(in the rows, 100 means zero)
One turn or mirror swaps these rows in pairs. Which row does each one swap with?
The rows were stretched afterwards, more along some directions than others.
K254: 130 94 110 95 75 102 88 99 104 106 106 91 107 93 118 109 106 110 98 93
 96 87 97 80 78 90 75 95 82 112
K779: 129 114 100 98 77 74 86 104 104 104 90 71 102 108 103 65 107 95 113 93
 104 94 109 90 103 76 44 104 83 116
K560: 124 111 98 100 85 117 93 81 93 90 87 85 116 100 93 85 83 97 102 92 105
 94 108 78 92 107 63 81 109 117
K926: 128 113 98 101 96 91 102 112 120 78 93 71 105 111 104 83 106 98 108 75
 102 97 106 97 96 109 73 89 83 104
K217: 105 103 105 98 94 86 82 95 102 100 96 82 110 105 100 101 111 98 107 94
 97 104 96 85 94 97 85 89 91 117
K202: 116 105 118 95 70 108 80 83 98 105 80 103 118 105 82 80 91 105 82 93 117
 108 113 67 74 94 58 89 79 112
K427: 89 109 93 97 96 104 109 98 123 94 88 75 97 87 99 94 114 118 107 113 113
 90 88 104 96 98 95 84 95 98
K320: 123 113 99 98 93 95 94 100 87 80 90 72 105 86 111 102 100 82 94 95 109
 99 98 82 103 102 68 92 94 125
K659: 137 110 116 84 100 97 89 104 122 91 100 90 129 121 105 104 102 113 88 88
 112 100 96 72 67 94 85 81 57 98
K188: 132 110 106 96 79 107 77 94 99 89 98 77 121 109 92 80 90 108 85 92 112
 102 104 50 87 101 85 98 83 115
K644: 112 115 96 95 81 100 111 94 123 100 106 75 103 87 110 97 106 125 102 109
 95 94 85 99 83 90 88 102 91 96
K178: 105 122 92 92 114 104 118 103 97 97 96 92 103 121 91 87 94 98 104 90 113
 102 101 96 93 91 91 107 87 120
K549: 123 131 109 99 94 95 86 104 114 107 95 76 116 126 99 86 89 105 100 111
 114 109 100 75 84 83 81 101 84 105
K272: 110 106 99 84 103 76 120 103 99 108 98 87 99 112 98 84 118 84 105 92 98
 92 120 106 94 99 58 93 77 115
K315: 121 111 102 94 74 96 87 101 90 89 86 78 113 90 96 76 99 95 90 106 109 92
 101 75 105 76 71 107 87 128
K938: 102 115 95 102 92 99 74 100 118 89 88 79 114 108 82 93 97 100 102 93 110
 110 99 72 96 115 91 104 98 103
K886: 129 102 112 94 92 107 63 110 102 104 105 103 107 114 105 102 83 92 93 72
 104 107 109 76 78 109 73 86 85 101
K354: 119 91 106 77 92 85 107 91 97 101 105 99 93 127 101 69 98 90 90 86 112
 108 129 88 99 96 76 90 79 103
K457: 120 122 120 101 90 86 101 71 104 105 90 82 125 122 96 76 98 82 93 95 114
 116 124 84 84 102 60 79 89 110
K839: 117 114 110 96 83 91 71 84 107 93 83 92 112 112 95 91 96 90 96 88 120
 111 99 86 80 97 64 82 89 102
K415: 101 123 110 84 94 102 111 90 108 125 103 96 86 104 87 85 97 109 103 91
 112 98 104 113 88 101 78 100 97 109
K981: 116 116 109 95 92 81 83 95 106 95 100 67 111 103 112 88 116 83 96 98 104
 107 98 73 91 94 71 100 79 107
K19: 118 115 97 96 107 97 92 115 113 99 94 81 113 122 101 85 89 109 94 100
 122 103 98 76 94 93 89 100 84 98
K128: 119 110 104 100 111 118 86 101 114 97 98 89 116 119 96 93 98 93 107 92
 93 86 86 99 87 105 90 85 81 98
K995: 133 112 97 99 75 94 93 104 111 67 93 65 114 106 106 77 100 105 86 102
 117 103 103 69 104 89 93 104 80 110
K137: 115 124 97 106 101 100 93 101 119 94 82 58 111 103 97 78 106 87 115 107
 108 85 97 89 103 105 73 87 105 103
K796: 132 98 121 90 87 109 97 93 113 109 98 94 122 106 109 95 86 111 102 108
 100 82 114 84 75 92 77 80 80 97
K398: 126 126 108 76 106 98 106 106 98 105 100 76 117 112 102 81 79 94 100 87
 108 102 100 86 72 110 63 86 84 96
K721: 120 122 114 105 103 89 89 103 108 101 102 81 114 121 111 92 102 98 96 86
 113 118 107 105 100 105 80 74 89 103
K317: 105 137 103 100 87 90 100 101 116 109 69 61 106 103 105 85 96 110 112
 107 118 99 93 96 95 96 68 86 100 102
K367: 113 108 117 90 97 81 117 104 103 117 101 87 102 98 120 104 112 103 106
 101 97 103 105 112 72 86 72 78 74 105
K978: 105 107 106 89 94 83 102 90 112 107 89 83 117 105 88 89 105 118 98 104
 106 97 114 82 83 92 83 90 82 106
K249: 110 88 93 93 73 112 89 101 113 95 102 98 84 95 99 90 100 104 103 89 92
 83 111 94 85 103 66 98 100 99
K692: 102 103 103 94 88 92 108 95 100 98 79 83 102 102 100 73 94 95 96 87 120
 97 108 104 95 110 66 71 90 105
K784: 101 126 100 94 97 91 92 105 124 85 76 70 99 105 94 76 109 86 100 101 120
 108 95 100 101 105 75 93 94 99
K657: 116 104 90 90 93 90 88 106 82 90 80 88 108 99 92 83 92 87 98 82 97 93
 100 83 98 101 61 97 81 112
K959: 105 115 104 92 84 82 97 95 93 89 91 82 96 106 87 76 107 82 82 82 125 131
 110 77 98 107 70 108 84 116
K568: 114 113 113 96 104 97 113 102 123 113 96 87 120 118 104 90 103 105 100
 103 115 84 105 98 89 106 92 74 79 91
K486: 117 117 103 100 77 81 115 88 105 95 91 73 106 93 112 83 114 95 98 101
 114 101 108 99 102 91 60 93 86 109
K451: 113 118 111 94 78 109 94 96 120 107 113 84 105 106 93 91 113 115 88 104
 114 108 96 81 82 94 92 111 84 102
K844: 128 119 101 93 102 109 105 99 105 85 88 65 121 96 94 86 99 104 107 97
 106 93 88 82 78 111 79 83 87 115
K587: 107 112 91 93 92 93 75 107 110 91 92 79 93 94 104 94 91 107 97 93 108
 115 99 86 107 98 84 109 104 91
K565: 120 126 100 91 105 108 109 110 113 99 97 80 105 106 105 107 102 108 111
 97 115 89 94 113 97 99 86 97 89 104
K386: 123 125 110 88 104 90 106 100 110 111 90 90 116 124 93 90 98 93 109 78
 112 104 109 102 93 119 67 81 84 104
K729: 110 106 99 82 111 106 99 110 108 96 99 83 96 111 95 76 100 91 105 90 101
 106 99 90 81 101 67 79 79 108
K110: 117 114 106 99 83 99 81 87 116 90 100 66 107 102 99 74 106 108 97 112
 105 106 93 76 100 93 94 81 101 106
K381: 93 125 96 90 88 79 104 89 114 100 83 79 97 88 92 84 109 97 100 107 106
 107 92 105 103 102 78 99 98 99
K600: 120 121 112 103 96 87 95 87 106 95 90 91 118 114 87 91 105 105 94 84 106
 124 100 76 77 93 77 102 72 116
K993: 109 125 105 97 105 76 112 87 93 99 77 81 113 113 95 86 90 95 109 90 108
 111 110 98 92 107 66 78 92 121
K145: 117 112 116 87 105 84 90 96 111 111 103 80 110 123 101 82 98 88 104 93
 101 94 97 102 87 103 73 84 79 105
K78: 119 114 107 83 90 104 93 99 100 102 91 87 115 115 101 88 90 90 100 83
 113 110 111 80 87 108 65 91 89 99
K63: 118 96 106 91 90 101 77 93 106 98 96 91 107 94 96 99 98 90 98 95 95 96
 99 71 90 112 75 88 94 106
K192: 114 98 108 78 90 99 91 84 97 95 107 106 94 118 86 78 98 85 86 78 106 121
 116 88 86 105 78 104 76 110
K630: 99 128 106 79 103 94 98 105 118 111 92 78 104 114 95 82 111 102 108 92
 118 104 99 107 86 102 76 91 81 90
K288: 125 110 115 92 79 102 89 96 108 92 107 73 110 99 103 74 105 86 80 95 110
 105 101 73 90 102 77 101 76 104
K43: 115 99 101 91 71 92 70 86 121 94 90 94 97 106 95 70 101 102 93 97 111 99
 111 84 115 87 85 115 89 105
K856: 125 117 97 85 99 93 81 115 100 89 86 84 106 116 102 96 83 80 95 86 106
 111 96 89 92 95 71 107 82 106
K699: 125 118 104 105 108 96 91 120 92 109 96 85 125 124 105 108 88 104 105 91
 108 94 95 95 74 90 82 77 82 116
K260: 108 128 96 86 93 103 98 100 101 92 77 78 98 98 96 90 94 96 103 76 117
 118 89 96 89 117 66 87 99 110
K730: 124 93 105 101 107 87 83 111 99 98 107 87 105 121 114 91 97 83 108 96 94
 104 114 92 102 94 83 102 80 103
K211: 100 86 92 93 84 102 104 96 99 92 105 104 88 112 97 88 99 106 93 100 113
 99 115 98 88 90 97 97 89 107
K482: 108 125 107 99 94 74 88 98 97 97 91 80 107 107 97 75 107 85 93 97 116
 130 98 103 101 90 66 92 88 113
K147: 126 87 102 91 98 93 98 91 98 85 96 93 110 106 97 92 101 96 99 85 95 92
 114 86 100 98 76 88 78 122
K951: 116 110 116 87 102 69 96 111 92 106 90 92 109 123 97 81 98 87 96 93 116
 119 119 96 85 85 69 86 63 113
K529: 90 125 92 84 94 92 112 99 107 109 101 84 89 108 83 81 107 109 98 89 113
 109 96 103 89 104 85 114 89 105
K42: 120 99 111 89 87 85 96 99 99 104 105 105 117 121 94 92 101 85 91 78 108
 113 130 84 86 110 66 101 70 107
K452: 121 114 102 100 95 82 114 112 111 107 102 83 111 112 111 97 114 108 104
 101 110 88 109 95 81 86 76 100 78 104
K156: 107 124 94 95 103 92 89 115 90 96 81 72 109 113 96 77 85 94 108 93 110
 114 106 93 104 110 68 86 98 109
K682: 134 136 119 82 88 98 107 95 106 97 103 69 109 91 101 80 96 97 81 90 107
 111 99 74 89 105 69 99 82 116
K901: 124 133 102 83 98 90 73 117 119 97 96 88 102 116 96 98 92 104 101 69 104
 122 95 92 91 108 79 109 82 99
K122: 127 89 104 87 80 94 103 83 86 100 93 98 102 114 98 79 95 78 93 88 106 88
 122 80 87 105 48 98 80 124
K883: 115 117 95 90 98 101 106 96 94 91 98 89 115 103 97 82 92 110 88 85 114
 117 107 71 82 107 85 83 87 117

Swapped with K529: K288
Swapped with K796: K993
Swapped with K995: K211
Swapped with K192: K188
Swapped with K254: K260
Swapped with K779: K729

